rotation ticks, each row followed by its count of ticks:
The counts run from 0 to 302.
[ -8   3  14  20   5   0  -8  -7   7  14 -21  -4 -16  16  -8 -11 -16  12
   8  -1  24 -11 -24   6 -29 -12  -3  -5   1 -11  -6 -33 -23  -1  10  15
 -11  19 -11  12   6 -21 -15   3   1 -23   6 -39  11   4  13  36  16  15
  -7 -17   9 -18  -3   3   1  17  26 -21 -13  -9 -34 -17  22   5 -22 -19
   7  25]
134
[  4 -17  -4  23  -2   8  -6  -4 -19  10 -17  -9 -14   9 -13   2 -17 -10
  16   3  46  -7  -8  17   1  13  10  -7   7  -2 -27 -25 -24  11  -2  -5
  -4  35   0   5  -4 -15 -31  -9  10 -30   6 -33  -7 -17 -14  11  -1  23
   8  18   6 -13  -8 -14  19  12   8 -33 -11 -10  -2 -17  24   0 -12  -4
  12  35]
17
[ 16 -33   2   2  12  10 -18   1  13  -2 -25 -11 -18  21  -4  -4 -14   3
  24   1  11 -21  -6  10 -24   2 -10 -14  13  -8 -14 -34  -6  14  -8   7
 -10  13 -22  14  -5 -19 -17  -6   6 -21  19 -30   6   6  10  27  15   7
  -6  -5  14 -22 -11 -26  10  24  21 -10 -15 -20 -27 -16  23  13 -20 -19
  -9  23]
130
[  4 -13   7  35  -4  -5  -1 -13   8  15  -7  -3 -15  23 -16 -15 -28  -6
  28  14  14 -15   1  12 -13 -17 -18  -3 -19  -1 -11 -26  -8  14  12  14
 -10  16 -12  13  -7 -28 -36  -8  -9 -24  -7 -17  16 -13  10  17 -10  18
  -7  -1  10 -15  -1  -7  14   4  26 -32 -20 -16 -23 -21  14  15 -10 -19
   0  23]
282
[ -2  -4 -10  27   1  -6  -6   6   2  13  -6 -14  -6  31 -22  -3   5  -5
   4   9  20  -3 -17   8 -29  -1 -17 -13   0  -6 -11 -27 -15  -2  15  21
 -22  18   0  -4 -17 -24 -32 -17   5 -21 -10 -25  -2   9   7  15 -10   2
   5  -4  -2  -9  -1  -6  11  24  44 -18 -18 -10 -16 -29  16  -5 -19 -15
  10  29]
287
[ 11 -28   5   7  15  14 -23   0   2  -4 -26 -12 -28   9  -2   4 -18  -6
  17  -2  15 -17 -10  11 -17 -10   7  -6  10  -2 -11 -34 -12  24  -4   0
 -11  20 -18  13 -10 -28 -19  -6   8 -14  23 -33   7  -4   1  26  16   7
  -4  -2  15 -18 -19 -22  15   7  12 -20 -17 -14 -23 -17  29   1 -15 -16
  -3  23]
131
[ 13  -6  11  10   0   1 -16  -8   9   7 -10  -6   3  17   2  -4   3  22
   3  26  22   6   9  27 -29 -14   4 -18   8  -3   7 -38 -29  -1  10  12
 -12  24  -3   8 -21 -19 -29  -7  -4  -9  23 -39 -19   3  -1  14   5 -10
  -2  -1   0  -9  -7 -11  13  14  36 -13 -22 -19 -12 -15  20   3 -30 -10
   3  22]
149
[ 22  -3  11  18   2  -4 -22 -16 -16   4  -6  -5 -17  33 -20  -7 -13  15
  20  15   6  -5  -1  19 -14  -8   4  -5   7  -9 -16 -34  -3  12   6   8
  -8  23  -9   0 -12 -27 -36  -5  -9   1 -12 -21 -17  -6  13   9   3  11
  15 -17  -6 -15 -15 -19  11  27  26 -15  -4 -20 -14 -21  20   4 -19  -9
  16  28]
90
[  6 -18 -13  24  -4   1  -4  11  -2  22  -7  -4  -2  25 -21   2  -5  -3
   8   0  28   2  -3  14 -28  -5  10  -4  12   4  -6 -19  -4  -8   6  19
 -17  23 -11   4   0  -6 -27  -7   5   0   9 -39  -2  16  22  31  12  11
  -1  -8  16  -7 -15 -19  -9  25  30 -27 -23 -20   3 -13  24   7 -32 -15
  -6  33]
11
[ -8 -13   0   5   5   1   4  -1  -1   5  -6  -2   7  29 -13  -9 -11   7
  19  -7  31  -5   4  14 -10  18 -17  -5  22  -3 -15 -29 -28   2   6   6
 -10  11   0  23   8 -20 -30 -16   3 -23  10 -33  -4   4   3  23  19  12
   8  10  11 -29  10 -27  -5   4  37 -22 -28   1 -11 -16  26  -7 -17 -29
   3  17]
28
[ 12   4   6  35  -4  -2  -8 -11 -17   6   0 -13 -24  26 -16  -2 -11   0
  14  20  27 -11   8  16 -22  -6  11  -6  -2   1 -20 -42  -5  14  26  -7
  -2  22 -13  -6 -15 -17 -37 -16 -15   1 -11 -17  -6 -11  -4   9  -3  12
   8 -10   7 -15  -2  -9  20  11  18 -28 -25 -22 -16 -24  13   6 -16  -6
  11  25]
77
[  1 -29   1  14   9  -6  -5   8  17  19 -13   0  -3  23 -11 -17 -14   9
  15   0   3 -12 -13  21 -26  -5 -22 -11   0  -2 -11 -28 -16   1   4  17
  -9  12   8  22  -5 -26 -31  -3  -4 -30   5 -23   5  -4   5  25  16  21
  -4  -4   0 -22  -5 -21  11  19  37  -8  -8   7 -28 -12  18  -2 -10 -32
  15  16]
108
[ -2 -10 -10  27  -3   8   3  11 -17  18 -12 -12 -10  29 -22   4 -12  -5
   7  15  40  10 -24  21 -21   9   3 -26  12  11  -2 -18  -5  -9  -2  13
 -17  30  -6   8 -13  -5 -30 -16   9 -22  18 -33 -11   7  -1  13   8  22
   1  11  16  -2 -12 -26  -1  10  24 -29 -18 -19   0 -22  23   4 -13   4
  -9  29]
220
[-11  -9  15  28  10   2  -4 -10 -20 -10  -4 -11 -12   4 -21 -12 -12  -8
  15  18  26 -12 -19  23 -21  -8  10 -24   2  22 -16 -44 -13  14  11  -3
 -14  18  -6   6  -6 -17 -34  -9  -6 -11   7  -4  -5   3  -6  26  25  13
 -12   9   7 -12 -12 -18  18   3  18 -25 -10 -12  -7 -26  15   0 -13 -22
  -2  21]
259
[ 13   0  19  23  -8   6 -12  -7  -4   3  -6 -12 -16  25 -10 -10  -6   7
  18  26  28  -1  -4  28 -22  10 -13 -21   8   3 -12 -42 -17  -2   4   2
  -2  30  -8  -3 -26 -17 -43 -12  -1 -15   2  -7 -13  -8 -13  -6  -1  -1
   6   4   3 -11  13 -10  22  22  15 -17  -4 -20 -13 -22  15  10 -20 -10
   8  17]
264
[ 13 -15   5  12   5   6   3 -13  14   5 -10  -4  -8  24  -1 -15 -29   1
  38   9  23 -16   2   6  -9   4 -23 -17   6  -8  -2 -26 -24  11   4  13
 -13   7  -7  12  -7 -26 -23 -10   3 -30  17 -28  12  -4   1   9  -5   6
  -7  11  17 -24  14 -10  14  10  18 -17 -23 -25 -32 -20  15  21 -15 -15
  -1  11]
142
[ -2  -6  -3  21  -3  -1 -11  15   1   7 -14  -9  -8  29 -18  -5   1  -4
  -1  12  20  11 -25  23 -28  -7 -13 -12   3   0  -1 -24  -9  -5   1  25
 -20  30  -1   0 -18 -31 -30 -14   9 -22   2 -27  -5   8   2  10 -10   0
  -8  -1  -2  -2   1 -13   5  23  40 -23 -15  -7  -8 -31  29  -5 -22 -15
  -5  33]
288
[  3 -25   0  22  14   7  -4   5 -11  -9 -13  -5  -9  26 -15  -3  -9  -6
  10  21  21 -12 -19  26  -8   3  -5 -19  -5   6 -19 -27   1   5  -9   8
 -24  19   1   7 -12 -23 -29 -18  -1 -23   4 -20 -11   0 -15  15   3  10
  -4  15   5 -22  -3 -30  18  26  29 -14  -4 -11 -10 -31  20  -9  -2 -16
 -11  25]
84
[ -4  -6  -7  23   3  -2   1   7  -6  11 -10  -7 -20  13 -32 -10  -7 -11
  13   7  18  16 -35  10 -23 -14  -2 -25   8   1   9 -18 -11   6   3  18
 -20  19   3   2 -13 -25 -29 -13   6 -28  11 -23  -4   3   8  14  -2   9
   2   8   7  -4 -18 -20   4  -1  28 -36  -9 -25 -12 -23  29  -3 -15  -9
   6  26]
301
[  5   5   4  40  -2   0   1  10  -5  15  -4  -6  -9  33 -25  -3  -3  -3
   5  19  30   0 -15  16 -36 -16  -4 -19  -2   3  -2 -29   6 -10  17  17
 -17  17  -8  -7  -8 -18 -34 -16  -7 -10  -8 -24   2  10   8  21  -4   9
  -4 -11   6 -10   2  -8   7  18  32 -24 -20 -22 -14 -32  17   5 -15  -7
  -7  25]
79
[  5 -19  -3  18  11   2  12  -4   0  -4  -5   4   6  11 -21 -16   1  -3
  24  14  20  -9  -6  10 -10   5  -9 -33  15   6 -11 -21 -15   2  -5  28
 -29  11   8   4   0 -23 -18 -17   3 -24  20 -29  -9  16  12  23  12   4
   0  16   6 -13   0 -17  15   8  31 -12 -17 -28  -7 -31  25  14 -20 -22
  -6  18]
164
[ -3   8   3  23 -17   5  -2   1   6   7 -11 -11 -11  42 -28 -11 -12  -9
  15   1  17  -6 -20  15 -26   4 -25 -15   6  -6 -20 -33 -11   1   7   9
 -16  34  -9   6  -3 -23 -33 -10   2 -27 -11 -17  17 -12   4   5 -12  11
   1  -2   3  -9  18  -8   8  14  25 -32 -11  -7 -16 -30  23  10 -12 -10
   3  31]
100
[ 11 -31  -1  20   7  -2  -8   5  14  26 -13  -8  -8  20 -14 -12 -18   8
  12  14  -4  -8  -2  29 -22 -23 -14  -9  -5   7   4 -29 -13   8   5  12
  -9  21   5  24 -21 -26 -38  -4  -3 -28   5 -17  -2 -16  -1  22  10  23
  -5   1  -4 -15 -16 -16  17  13  37 -14 -19  -2 -20 -11  21   0 -12 -23
  16  19]
107
[ -4  -6  10  33   3  -1  -2  -8   7   3  -5  -1  -7  26  -9 -18 -10   3
  22   7  18 -12 -10  17 -22  -7 -15 -14  -6   0 -17 -34   1  13   8  19
  -9  14 -10  15  10 -29 -33 -11 -10 -31  -3 -18  19  -5   5  16  -3   2
  -6 -10  14 -20  13  -8  18   7  32 -26 -22 -13 -21 -31  18   9  -7 -22
 -16  19]
283
[ 10 -17   4  33   0  -2  -5 -11   0  13  -4 -13 -25  23 -16  -9 -33 -10
  32  12  13 -10  -1  19  -4 -23  -1  -6 -20   8  -4 -26  -3  26   7   7
 -15  13  -4   6 -16 -30 -37 -10 -11 -18  -2 -14   4 -21   0   8 -10  18
  -5  10   3 -14 -14 -14  17   5  15 -41 -17 -20 -12 -18  17   8  -8 -10
   1  23]
281
[ -9 -16   8   9  13   1 -20  -1  -7  -4 -15  -3 -17   8 -11 -13  -2   8
   6   0  12  -7 -28  24 -17   6   0 -10  15  -3 -23 -38 -23  14  -5   1
 -11  28  -1  16 -10 -27 -34  -6   7 -22  10 -20 -10  -9  -5  18  23  10
   2  -1  -3 -15 -13 -18  14  20  25 -17  -3   3 -17 -18  32 -11 -14 -25
  16  35]
110
[  0 -15   3   6   8  -2 -23  -6  -3   2 -16 -14 -18  14 -20  -5  -7   2
  11   3  13  -6 -21  17 -13   3  -1  -4   8  -7 -18 -40 -38   6   4   0
  -8  32  -2   2 -21 -23 -37  -3  10 -17   0 -21 -13  -8  -1  13  11  18
  10   1  -7  -5 -15 -16  16  20  18 -24  -4  -2 -23 -16  19 -10 -21 -20
  34  36]
111
[  4   1  -5  23 -12  10  12   2   1  20 -10   3 -15  21 -19 -10  -7  -4
  21 -12  38 -13 -21  14  -7   3 -21 -16  16  -3 -15 -24 -15 -12  -5  15
 -13  36   7  -4   4 -26 -23  -5  14 -23  -2 -37   0 -10   4  13   2  10
   2  13  14  -8  20  -5   9   9   8 -25 -12 -12 -15 -22  33   7 -22 -23
  16  25]
181
[ 38 -16   6  23  -3   3  -4 -12 -10  17   3   7 -15  24 -16 -12 -15   3
  38   7  25  -8  13  13 -10   4 -11 -21  17  -5 -24 -27  -9   2  -3  17
  -8  24  -6  -4 -18 -16 -27  -2  10 -11  -1 -32 -11  -2  14  -3   7  -1
  15  -1  10 -11   4  -3  17  22  18 -13  -1 -34  -3 -21  24  25 -28 -19
  21  27]
184
[ 22  -8   6  15 -11  10 -13  -1  -5  19  -8  -1 -15  31 -17   1 -22  19
  20  15  37  15   6  30 -27  -2   3 -15   9  -3   3 -28  -7   0   2  -8
  -4  24 -11  19 -16  -1 -34  -8 -11  -6  20 -38  -7 -13   0   4   5  15
   9   0   7 -18   4 -19   2  -9  17 -27   0 -19 -11  -7  22  16 -17  -5
  -1  12]
34
[ 14 -20  -3  17   6   6  -7  11   0   9 -18  -2 -14  27 -29   4  -6  -9
   7   9   0   0 -17  23 -33 -14  -8 -22   9   3 -11 -18  13  12  -4  14
 -20  24  -8  13 -20 -24 -28 -13  10 -24   1 -20   7   6   5  18   0   7
  -1 -13   8  -5 -19 -23   8  14  36 -14 -11 -16  -4 -26  24   9 -12 -15
  -7  26]
105
[ -7 -12   0  19  10   8  -7   2 -10  -5  -6 -18 -15  29 -22  -8 -30 -13
  24   8  24 -14 -14  18  -4   3  -7  -7   7  15  -3 -26  -1   1  -6  12
 -24  20 -11  -5  -8 -25 -29 -18   3  -2   9 -20 -16  16   8  20  17  11
  -3  16  10 -14  -6 -37  -5  24  13 -25 -10 -21 -10 -23  22  -6 -17 -21
 -12  26]
71
[ 13  -4   3  19   2   9 -20   2  -8   9  -9   0 -10  31  -1  -2   1  10
  18  -1  29   8  16  23 -21  -4   7   9  15 -14 -11 -33  -9  14   9   6
   4  25 -15  10 -10 -25 -34 -16   0  -3  12 -37  -7 -10  -4  15   4 -13
  13  -8  17 -21   2 -12  10   4  22 -20 -18 -12   0 -20  34  -4 -24 -14
   6  25]
8
[ -3  -8  18  32   9   7  -3   1 -20  18  -7   9  -5   5   0 -10  -2  11
  15   1  47  -2  -7  27 -19   3  -1 -13  16  -5 -23 -21 -10  -2  11  18
  -5  20  -2  24   8 -22 -21  -9   2 -25   4 -33  -1  -3  -9  23  18   5
   2  -3  20 -24   0  -2  16  12  30 -17 -15  -3  -8 -24  26  -4  -9 -24
   2  27]
203
[  4  -1  16  18   2  -7 -21 -19 -10   7  -8   2 -19  13 -19 -15  -6  23
  13  10  16  14 -11  18 -24  -7  12  -7   5 -13 -14 -34 -16  18  10   9
  -3  20  -1   8  -5 -27 -36  -2  -8 -23   7 -28  -5 -17  12  10   7   8
  11 -16  -1  -9 -16  -3  19  16  29 -27  -1 -18 -23 -13  26   2 -16 -11
  20  29]
298
[ 17 -19  -7  21   0  -6 -10  -8  -2  23  -3  -2  -7  26 -18   1  -2   5
  13  10  26  -2  14   8 -29  -5   6  -3   5  -2 -13 -25 -18  -5  15  16
  -8  19 -14  -3  -8  -2 -33 -14   2  -2   3 -38  -9   8  23  22  11   9
   8 -14  10 -14 -14 -11   2  28  33 -19 -20 -25   1 -17  19  13 -36 -18
   1  35]
10
[ -4 -20   3  15   7  15   2  -1  -5   3   1   3   3  17  -6 -11   0   1
  21  -5  20 -10   2  23 -18   2  -2  -7  21   3 -20 -38 -14  11   4  20
  -6  22  -3  17   7 -24 -31  -6   7 -12   8 -26  -7   1   6  30  29  -1
  -2   3  19 -21   1 -16   5  10  25 -19 -19  -4   4 -20  32  -1 -22 -40
   3  29]
190
[  5 -21  11  16  14   9  -3  -2 -15   8 -19   6  -7  32 -12  -3 -21   2
  24  11  38 -12  -8  22 -10  23  -8 -22  17  -3 -26 -25  -4   7 -10  -1
  -9  22 -10  23   6 -14 -21 -17   3 -32  11 -29   2  -4 -11  10   9  21
   4   3  16 -25   5 -29  12  15  18 -14 -14 -11 -11 -26  24  14   1  -8
 -14  22]
224
[ 14   1   9  16   1   9 -11   4   5   7 -19  -4  -6  19   3  -2  -1  16
  -1  14  28   4  -1  27 -34 -16  -2  -9   7  -8  10 -33 -16   3  11  19
 -11  23  -3   8 -11 -26 -24 -12   3 -13  20 -47  -6   7  -1  22  -1 -15
   3  -7   9 -11   4  -6   7   3  32 -17 -24 -15 -18 -26  29  -1 -23 -13
   3  17]
148
[ 12 -17   7  21  14  17  -6  -3 -25   4 -19  -1 -15  22 -14   2 -23  -1
  16  10  32 -11  -2  25  -4  10   0 -14  15  -3 -27 -24  -5  22  -5 -12
  -9  30  -7  20  -3 -17 -18 -17  10 -23   3 -30  -6  -7 -21  10   6  20
   8   6  13 -15  -6 -23  19   9  17 -15 -14  -7  -8 -23  29   8   0  -3
   7  25]
225
[ 11 -13   4  24  11  -3  -6 -11 -26  24  -1  -1  -2  13 -12  -6 -15   3
  14  14  32  -4  -3  13 -11  10  -5  -7  15   0 -19 -24 -33  -1  16  16
  -2  29  -2   1 -14 -11 -32  -9  12 -14  -9 -25 -15   2  -3  17  14  14
  13   1  11 -10 -12  -4  13  33  25 -14 -24 -10  -4 -16  16   0 -24 -13
  28  39]
205
[ -1   8  17  19  -1   5  -7  -5 -13  -1  -3  -8 -11  16 -11  -6  -8  16
  12  19  42   9 -13  32 -34   2   3 -24  17   7  -6 -47 -18 -16  14  -6
  -9  27  -5   1 -14  -9 -38  -7  -6  -5  13 -16 -22   1  -6   9  22   8
   1   2   8 -16   6  -9   7   5  17 -23  -4 -10 -12 -17  13  -2 -23  -9
   4  20]
55
